0: [ 6  5  4  3  2  2  2  2  3  4  6  9 13 15 15 14]
1: [ 6  5  4  3  2  2  2  2  3  3  5  8 13 15 15 14]
2: [8 9 8 8 8 8 7 7 6 6 7 8 7 6 5 6]
3: [ 7  7  7  6  5  4  4  5  6  8 10 11 12 11 10  9]
4: [8 9 9 8 7 6 5 6 7 8 8 8 6 6 5 6]
5: [9 9 8 6 4 3 2 2 3 5 7 8 9 9 8 7]
6: [ 9 10  9  8  6  5  4  4  5  5  5  5  5  6  7  9]
7: [12 12 13 13 13 13 11  9  7  5  5  5  5  5  5  6]
8: [9 9 8 7 5 4 2 3 4 5 8 9 9 8 7 7]
9: [ 6  5  4  3  2  2  3  6  9  8  7  7  8  9 12 14]
10: [ 6  7  7  9 10 11 11 11  9  7  6  5  5  5  5  5]
11: [ 6  6  7  9 10 11 12 11  9  7  6  5  5  5  5  6]
12: [10 10 10 11 10  6  3  2  4  7  9 11 11  9  6  6]
13: [11 10  8  6  4  4  4  4  3  4  4  5  6  8 10  9]
14: [14 13 11  9  7  6  5  5  6  7  7  6  5  5  5  6]
15: [ 6  6  7  9 10 11 11 11  9  7  6  5  5  5  5  6]
16: [10  9  8  6  5  4  5  6  7  9 10 11 11  9  8  7]
17: [10 11 12 12  9  5  3  3  5 10 13 10  7  5  5  6]
18: [ 6  6  7  9 10 11 11 11  9  7  6  5  5  5  5  6]
19: [ 6  5  6  8 11 13 13 11  9  7  5  5  5  5  5  6]
20: [10  9  8  6  4  4  7 10 10  8  9 10  8  6  5  5]
21: [ 6  6  7  9 10 11 11 11  9  7  6  5  5  5  5  6]
22: [ 6  7  7  9 10 11 12 11  9  7  6  5  5  5  5  6]
23: [ 7  8  9  8  6  6  6  8 10 11 10  9  7  7  6  6]
24: [10 10  8  6  4  3  4  5  4  4  5  7  8  9  8  9]
25: [10  9  8  6  5  4  4  5  5  6  8 10 12 11 10  8]
26: [ 6  6  8  9  9 10 10 10  9  8  7  6  5  5  5  6]
27: [ 6  6  7  9 10 11 12 11  9  7  6  5  5  5  5  6]
28: [ 5  5  4  3  3  3  4  5  8 10 11 13 15 15 15 15]
29: [ 8  9 10  9  7  5  5  5  6  6  7  7  8  8  7  6]
30: [8 9 9 9 9 9 8 6 6 7 7 7 6 5 5 5]
31: [10 10  8  6  5  4  5  6  7  9 10 11 10 10  8  7]
32: [11 10  8  6  4  3  4  5  4  4  4  5  6  8 10 10]
33: [ 7  7  7  7  6  5  5  5  7  9 11 12 12 10  8  7]
34: [ 6  7  7  8 10 11 11 11  9  7  6  5  5  5  5  6]
35: [ 6  7  9 11 13 14 14 12  9  7  6  5  5  5  5  6]
36: [ 7  7  7  7  8  8  8  8  8  9 10  9  8  7  6  6]
37: [ 6  6  7  9 10 11 12 11  9  7  6  5  4  5  5  5]
38: [ 6  5  4  4  3  3  5  7  9 10 11 10  9  8  7  7]
39: [11 10  8  6  4  5  4  3  3  3  4  6  7  9 10 10]
40: [10  9  8  7  7  8  8  7  6  4  5  7  8  8  6  6]
41: [ 6  6  7  9 10 11 11 11  9  7  6  5  5  5  5  6]
42: [ 6  7  7  9 10 11 11 11  9  7  6  5  5  5  5  6]
43: [11 10  8  6  6  9 11 10  9  9  8  6  5  5  5  6]
44: [ 8  9  8  7  6  4  4  3  4  6  8 10 10  9  7  6]
45: [ 6  6  7  9 11 11 12 11  9  7  6  5  5  5  5  6]
46: [ 6  6  7  9 10 11 12 11  9  7  6  5  5  5  5  5]
47: [10  9  8  6  5  4  4  4  5  7  9 11 12 11 10  8]
48: [ 6  6  6  6  5  4  4  4  5  6  7  9 11 12 13 12]
49: [ 6  6  7  9 10 11 12 11  9  7  6  5  5  5  5  6]
50: [ 6  6  5  5  4  4  4  5  7  9 11 12 12 11 10  9]
51: [8 8 9 9 8 7 6 6 7 8 8 8 6 5 5 6]
52: [ 8  9  9  9  9  8  6  7  9 10  9  7  5  5  5  6]
53: [ 6  6  8  9 10 11 11 11  9  7  6  5  5  5  5  6]
54: [9 9 9 9 8 6 5 4 4 4 4 4 5 6 8 9]
55: [ 6  6  7  9 11 11  9  7  6  6  7  8  7  6  6  6]
56: [11 10  8  6  5  6  9 14 15 11  6  5  5  5  5  5]
57: [ 6  5  5  7  9  9  8  9 10 11 11  9  8  7  8  8]
58: [ 6  6  6  6  7  8  9 10 11 10 10  9  7  7  6  6]
59: [15 14 10  6  4  3  3  2  3  3  4  5  7 11 14 12]
60: [ 6  5  4  5  7 11 12 11 11 11 10  9  8  8  8  8]
61: [ 6  6  7  9 11 12 12 11  9  7  6  5  5  5  5  6]
62: [10  9  8  6  5  4  4  5  8 11 12  8  6  5  5  5]
63: [9 9 8 6 4 3 2 2 3 5 7 9 9 8 8 8]
64: [ 6  7  8  9 10 10 10 10  9  8  6  6  5  5  5  6]
65: [ 6  5  5  7  7  6  5  5  8 11 13 13 11  9  7  7]
66: [ 7  7  7  7  7  8  9  9 10  9  8  7  5  5  5  5]
67: [10  9  8  6  5  4  4  5  5  6  8 10 11 11 10  9]
68: [ 6  6  7  9 10 12 12 11  9  7  5  5  5  5  5  6]
69: [14 12  9  6  4  3  2  3  3  4  5  6  8  9  9  8]
70: [9 9 9 9 8 7 5 4 4 4 4 5 5 6 8 8]
71: [10  9  8  7  4  4  6  8 10 11 10 10  9  8  7  6]
72: [ 6  6  7  9 10 11 12 11  9  7  6  5  5  5  5  6]
73: [7 7 9 9 9 8 7 8 9 9 8 6 6 5 5 6]
74: [ 6  6  7  9 10 11 12 11  9  7  6  5  5  5  5  5]
75: [ 7  7  6  6  5  5  6  7  8 10 10 11 10  9  8  8]
76: [ 6  6  7  9 11 11 11 11  9  7  6  5  5  5  5  5]
77: [ 6  6  6  6  7  8  9 11 11 11 10  9  8  7  6  6]
78: [ 7  6  6  6  5  4  4  4  5  7  9 11 11 10 10  9]
79: [ 6  6  6  7  9 10 11 11 10  9  7  7  6  5  5  6]
80: [ 6  6  7  9 10 11 12 11  9  7  6  5  5  5  5  5]
81: [6 7 8 9 9 9 8 9 9 9 8 6 5 5 5 6]
82: [ 5  5  4  3  2  2  2  3  5  8 12 15 15 15 15 14]
83: [ 6  5  4  3  2  2  2  2  3  4  5  7 10 13 15 15]
84: [ 6  7  8  9  9  9  9 10  9  8  7  5  5  5  5  6]
85: [ 6  5  5  7 10 13 15 13 10  7  5  5  5  5  5  5]
86: [14 14 12 10  8  5  4  4  4  6  6  6  5  5  5  5]
87: [ 6  5  5  7 10 13 15 13 10  7  5  5  5  5  5  5]
88: [11 11 11 11 10  9  8  7  7  7  8  9  9  8  7  6]
89: [ 6  5  4  4  6 10 12 13 12 11 10  9  8  8  8  8]
90: [ 6  6  8  9 10 11 11 11  9  8  6  5  5  5  5  6]
91: [ 9  9  8  6  5  4  4  5  6  8  9 11 11 10  8  7]
92: [ 5  5  4  3  3  5  7  7  5  6  9 12 13 13 11 10]
93: [ 6  7  8  9  9 10 10 10 10  8  6  5  5  5  5  6]
94: [7 7 9 9 8 7 7 8 9 9 8 6 5 5 5 6]
95: [ 6  5  6  7 10 13 14 13 10  7  6  5  5  5  5  5]
96: [ 6  6  8 10 10  8  7  8  9 10  9  8  7  7  8  8]
97: [ 8  9 10  9  8  7  6  7  6  5  5  5  5  7  8  9]
98: [ 7  8  9 10  9  9  7  7  7  8  8  7  6  5  5  6]

[12 11 10  9 11 13 14 11  7  6  5  5  5  5  5  6] >> 7 35 22
[ 6  5  4  3  2  2  3  6  8 10 11 12 14 15 15 14] >> 28 82 50
[ 5  5  4  3  3  3  4  6  8 11 12 13 13 15 15 15] >> 28 82 50
[ 9  9  8  6  5  5  5  5  6  8  9 11 11 10  8  7] >> 91 16 31
[12 14 14 13 12 11 10  9  8  7  6  5  5  5  5  6] >> 7 88 30
[ 6  7  8  9  8  6  6  7  9 10 10  9  7  6  6  6] >> 23 36 96
[ 9  9  8  7  5  4  5  7  9 10 11 10  9  8  7  6] >> 71 16 31
[ 7  8  9 11 12 11  9  7  5  5  5  5  5  7  9 10] >> 97 55 70
[ 6  5  4  3  2  2  2  4  8  8  6  6  7  9 13 14] >> 9 83 48
[ 9 10  9  9  8  8  8  6  5  4  5  5  5  7  9  9] >> 97 70 54
[ 6  5  4  3  3  3  4  6  8 10 11 13 15 15 15 15] >> 28 82 92
[ 6  6  6  7  7  7  7  6  6  6  8 11 14 15 15 15] >> 48 92 28
[14 15 13 11  8  6  4  2  3  5  8 10  9  7  6  6] >> 86 12 14
[12 12 13 13 13 13 11  9  7  5  5  4  5  5  5  6] >> 7 35 88
[12 13 13 13 13 13 11  9  7  5  5  5  5  5  5  5] >> 7 88 35
[ 6  5  4  3  3  3  4  6  8 10 11 13 15 15 15 15] >> 28 82 92
[10 10 11 12 13 11  8  7  8  8  6  5  5  5  5  6] >> 7 30 98
[14 14 13 10  7  5  3  3  4  5  6  7  7  8  7  7] >> 86 14 69
[ 6  5  4  3  3  3  4  6  8 10 11 13 15 15 15 15] >> 28 82 92
[ 6  5  5  5  4  4  4  5  7  9 11 12 12 11 10  9] >> 50 3 78
[ 9 10 11 12 12 11  9  8  7  5  6  6  6  8 10 11] >> 97 88 7
[ 6  5  4  3  3  3  5  6  8 10 11 13 15 15 15 15] >> 28 82 92
[ 9  9  8  7  4  4  4  7 11 13 12 11  9  7  6  6] >> 71 23 62
[ 6  6  6  8  9  9  7  7  8 10 11  9  7  6  6  6] >> 36 57 96
[7 7 8 9 9 8 8 7 7 6 7 7 8 8 7 7] >> 2 55 98
[ 6  7  8  9  8  7  6  7  9 11 11  9  7  6  6  6] >> 23 36 96
[ 7  6  6  6  5  4  3  3  4  5  6  9 10 13 15 15] >> 48 83 0
[ 7  7  6  6  4  4  4  4  5  7 10 11 11  9  9  9] >> 78 3 50
[ 6  5  6  7 10 11 10 10 10 10  9  8  8  8  8  8] >> 57 60 58
[7 8 9 9 8 7 6 7 7 8 8 8 7 6 5 6] >> 51 4 98
[ 6  5  5  4  4  4  4  4  5  6  8  9 11 13 13 12] >> 48 78 92
[ 6  5  4  3  2  3  4  5  7 10 11 13 15 15 15 15] >> 28 82 92
[6 7 7 7 7 8 8 9 9 9 9 8 8 7 7 6] >> 36 58 77
[ 7  7  6  6  5  4  3  3  4  5  6  8 11 13 15 14] >> 48 83 0
[ 5  5  4  3  3  3  4  5  8 10 11 13 15 15 15 15] >> 28 82 92
[ 6  6  8 10  9  8  7  7  8 10 10  9  8  7  7  8] >> 96 36 57
[ 7  7  8  8  7  6  6  8 10 11 11  9  8  7  6  6] >> 23 36 58
[14 14 11  8  5  3  2  2  3  4  6  8  9  9 10  9] >> 69 59 39
[ 8 10 12 15 15 15 13  9  6  5  5  5  5  5  5  6] >> 7 35 61
[ 9 10  9  8  6  5  5  5  5  5  5  5  6  7  8  8] >> 6 54 70
[ 8  8  8  7  7  5  5  4  4  4  6  9 13 15 15 15] >> 48 0 1
[ 9  9  9  8  7  6  5  4  4  5  7 10 14 15 15 15] >> 48 67 25
[ 6  6  6  6  6  6  7  8  9 10 10 10 10  9  8  7] >> 75 36 33
[ 6  5  4  4  3  3  4  5  6  7  8 10 12 13 13 12] >> 48 92 50
[ 7  7  7  7  7  6  6  5  5  5  6  8 11 15 15 15] >> 48 0 83
[ 7  7  7  6  5  5  4  5  6  8 10 12 12 11 10  9] >> 3 78 50
[ 6  5  5  5  5  5  5  6  7  9 12 14 14 12 10  8] >> 50 33 3
[ 7  6  6  6  5  4  4  3  4  5  7  9 12 14 15 14] >> 48 0 1
[ 5  5  5  7  9  9  8  9 10 10 10  9  8  8  8  8] >> 57 58 77
[10 10  8  6  4  3  4  5  4  4  5  6  8  9  9  9] >> 24 32 13
[ 6  7  8  8  7  6  7  8 10 10 10  9  8  7  6  6] >> 23 36 58
[7 8 9 9 9 8 7 7 7 8 8 7 6 5 5 5] >> 98 51 30
[ 6  6  6  7  9 10 11 11 10  9  7  7  6  5  5  6] >> 79 26 34
[6 6 6 7 7 9 9 9 8 8 8 8 7 7 7 6] >> 36 58 66
[12 12 11  9  6  5  4  4  6  7  6  5  5  7  9  9] >> 6 14 54
[8 9 9 9 7 6 5 6 8 9 8 8 6 6 5 6] >> 4 51 52
[ 6  6  7  9 10 10  8  7  8  9 10  9  8  7  6  6] >> 36 96 55
[ 6  5  4  4  4  5  7  8  9 10 11 11 13 15 15 15] >> 28 92 50
[ 6  5  4  3  2  2  3  6  8 10 11 12 14 15 15 14] >> 28 82 50
